One turn moves each row of this set onto another row. After a few examples, where does it send each row asked below?
F: [  4 -47   0  -4   9 -14  -8   5 -17 -18   9  27 -11  -1]
E: [ -4 -22   4  33  15 -29 -10 -10 -21   2 -13  -9  14  11]
B: [  8 -48   0  -3   8 -11  -7  -4 -11 -16   7  27  -9   0]
R: [-11  15 -19  -5  25  16  -3  -5  -4  12  19  12 -13 -15]
S: [  6  -6  18  34   3 -15  -3 -11 -20   5 -12  -6  21   1]
T: [-17  20  -2 -10 -12   7  -2 -20  -7  23  11   9  -3  11]
N: [ 10 -21   2 -22  14 -15 -19  19 -33   8  10  10 -29 -13]
M: [ -7 -27  18 -13  16 -23 -15  10 -38  -4  15   3 -26 -15]
X: [-13  -6  11  21  15  -8  -8   0 -16  -5 -25  -8  22  13]
A: [  4 -31   3 -24  26 -27 -18  10 -30   7   9   7 -11 -13]
L: [-23  -4  -4  32 -17   1 -38  -2 -11   1 -11   4   3   1]
W: [-10  20 -14 -17 -13  -5   6 -23  -6   5   4  10 -18  -7]
C: [-12  13 -22  -3  31  14  -4  -5 -13   8  17  13 -12 -17]
V: [-19  -6  -2  36 -14   1 -34 -10 -16   0 -13   0   7   0]
Z: [-10 -16  12  32  -3 -32 -11 -20 -18  14 -11   5  15   6]
K: [ 12 -20  16  -1  18 -16 -27  11 -27  -6  13  11 -39   2]
D: [ -7  23  -7 -21 -10  -3  -7  -9   0  10  24  -3  -3   4]
J: [ -6  27  -3 -13  -3   4 -17  -8 -13  30  19  13  -2   5]

A moves to J
D moves to S
Where do these go?
X moves to K
C moves to L
T moves to E
R moves to V

One turn moves each row of this set onto another row. After a few examples, where does it send each row asked below?
Rur: [  1  -4 -39 -11   3  30   6 -30 -13 -11   6 -26   7  -8  15]
risar: [-20  49 -11  14 -10  31  14 -36 -21  -2 -35  -6   0 -22 -34]
Kam: [-20  20 -16  20 -24   4  28 -27 -21  -4 -23  -7  -5 -31  -2]
Nomir: [ 10  -7 -37 -23   0  17  21 -30  -4 -16   8   4  -3 -20  -3]
neni: [  0  17  -5  -5 -12  10  -3 -68  -6  -5   6   9  11 -27 -28]
Sokik: [ 19  -1 -30  -4  10  10  24  -7  -5 -17  -3   3  14 -11  -4]
Dopit: [-10  39 -23  23 -19   6  41 -24 -23   4 -13  -9  -1 -26 -17]
bopu: [ 14  -4 -11 -18   2  15  11 -21 -35   7   8  -3   0 -17   7]
nivi: [  8  33 -25  -5  -3  34 -17 -20  -5 -10  22 -19  -2  18 -28]
posu: [  3  36 -25   4  -2  41 -15 -11  15 -10  12 -10   4   2 -33]
dumaz: [ 11  23   2   9  -9  -1 -10 -51 -24  -3  11  -4  20  -5 -23]
Bab: [-18  34 -33  -2 -15  40  12  -2 -21 -16 -28 -12 -21 -21 -21]
rure: [ 21   0 -31  -8   4   5  19 -18 -19  -7  15 -10  11  -2   3]
retog: [  6  26 -14 -20  10  47  -6 -16 -19  -2   8 -12 -12  15 -22]
Sog: [ -3  10  -7   6   2  15  -1 -68 -22  -8  -9 -13  25 -11  -4]
Daf: [  1  54 -30 -13  -1  54 -15 -25  -1 -16   6   0   7 -12 -18]
ruge: [-10  24 -20  -5  -5  43 -28 -44 -11 -24   0 -24  -1  10 -19]
Zaku: [  5  20   5  14 -16   0 -15 -40 -13 -10  -1   9  20 -25 -27]
roz: [ -1  28 -28 -18  -1  45  -8 -38  10 -17  13  -3 -10   1 -36]
Fibo: [  3  38  -5  -3 -14  17 -13 -50 -25 -15  -4  16  22 -37 -10]
bino: [-20  28 -33   8 -12  29  28  -4 -10 -19 -23 -14 -22  -5 -10]
vif: [-28  50 -11  26 -20  27  11 -33  -8  -4 -22 -13  -8 -10 -28]
mamom: [-13  37 -36  11 -25  19  26   0 -22 -11  -8 -14 -22 -17 -18]
Zovi: [  4  29  12  -2  -2  23 -10 -51 -26  18   8  -4  11 -11 -24]
vivi: [-14  25 -28  10 -16  21  29 -21 -24   7 -25  -9   0 -45  -5]
kuded: [-15  53 -16  20 -20  17  21 -23 -24 -13 -18  -7 -13  -6 -37]
foli: [ 15  20 -36 -20   8  28  19 -18 -18 -22  -5  10  14 -25  11]

neni moves to Nomir
vif moves to Kam
Where do these go?
kuded moves to Dopit
bopu moves to retog
dumaz moves to rure
Sokik moves to posu
Fibo moves to foli
risar moves to vivi
Sog moves to Rur

One turn moves each row of this set onto another row. After a few examples, where does it send each row asked below?
Vavu: [ 27  -3  -4  -9 -44 -30  21  22  11 -20  17 -16  18   5  18]
notar: [-18   6   6   0  -3  26 -20  32  -6   3  12 -11  22   0  21]
mege: [ -5  -4  -4  -2 -14 -11  -2  10   5   4  35 -10   2  25   8]
nurul: [ 26 -21  -8  -8 -17 -24  11  41  15   6  27  -5  26  17  23]
pap: [ -1  22   7   0 -21  32  -6  26 -14   3   7 -23   8 -11  23]
mak: [ -6   7   7  -6  -9  32 -12  37 -10  10  13 -19  12  -7  31]
Zolo: [ 12 -22  -5  -7 -34 -32  14  35  19 -13  13  -3  29   7  13]
duko: [-20   4   6  -3  -8  25 -16  37  -5  -6   4 -10  16 -11  25]
dap: [ 24   8  -6 -17 -17 -26   3  26  11  -6  12  23  55 -20   4]
ped: [ 21  19  -7 -22 -11   1  -1  31 -16  -3  14  -6  13 -43 -14]
nomav: [ 41  -2 -10 -10 -28 -24  17  28   7  -1  30 -19  14  15  27]
mataz: [ 27  13  -5 -30   0   5  -5  37 -14   5  25  -9  13 -41  -1]
nepop: [ 37   8  -9 -22   0 -21  -1  31   8   5  25  19  52 -12  20]
Vip: [ 40  26 -11 -12 -36 -22  12   8  13 -11  20   4  39 -14  15]
Gelob: [ -1  -3   5 -15 -18 -12  -1   7   5 -10  42 -22  -2  13  24]
mova: [ 18   5  -8 -15 -27 -29   3  19  24 -16  15  18  51 -17  15]
pini: [ 15   6 -10 -29  12   0 -13  42 -10  -1  20   2  18 -38  -1]
Zaf: [-21  11  11   2 -23  23 -12  24  -7  -9   1 -12  23 -10  11]
nuli: [ -4  22  14  -3 -27  28  -9  18 -13  -8   9 -28  13 -14  20]
miguk: [ 27  -5  -6 -20 -12 -19   1  30  23   9  31  16  54 -10  23]
fegu: [-11 -14   8  -2 -32  -7   7  13   7  10  30 -12  11  14  -5]
Keza: [ 50  20  -5 -25 -15 -17   6  20   3   2  29   4  45 -18  23]
did: [ -1  18   8  -6  -7  31 -15  26 -11   3  21 -26  15  -3  31]
fuvug: [ -7 -13  17 -18 -38  -9   7   8   8  -4  36 -24   6   2  11]
koz: [  9  13 -12 -21  -2  -5  -9  37 -11  -9  10   5  17 -40 -13]
roda: [-15  18   6   2 -24  23 -10  26 -10 -11  -2 -15  10 -13  18]
Vuso: [ 39  22  -2 -20 -31 -22  11  16   5  -9  13   8  49 -27   8]
Tope: [ 49  17 -10 -17 -20 -14  10  19  12  16  35   2  42  -7  24]

mova moves to miguk
duko moves to mak
Gelob moves to fuvug
Where do these go?
Vavu moves to Zolo
nuli moves to Zaf
mataz moves to ped
dap moves to nepop

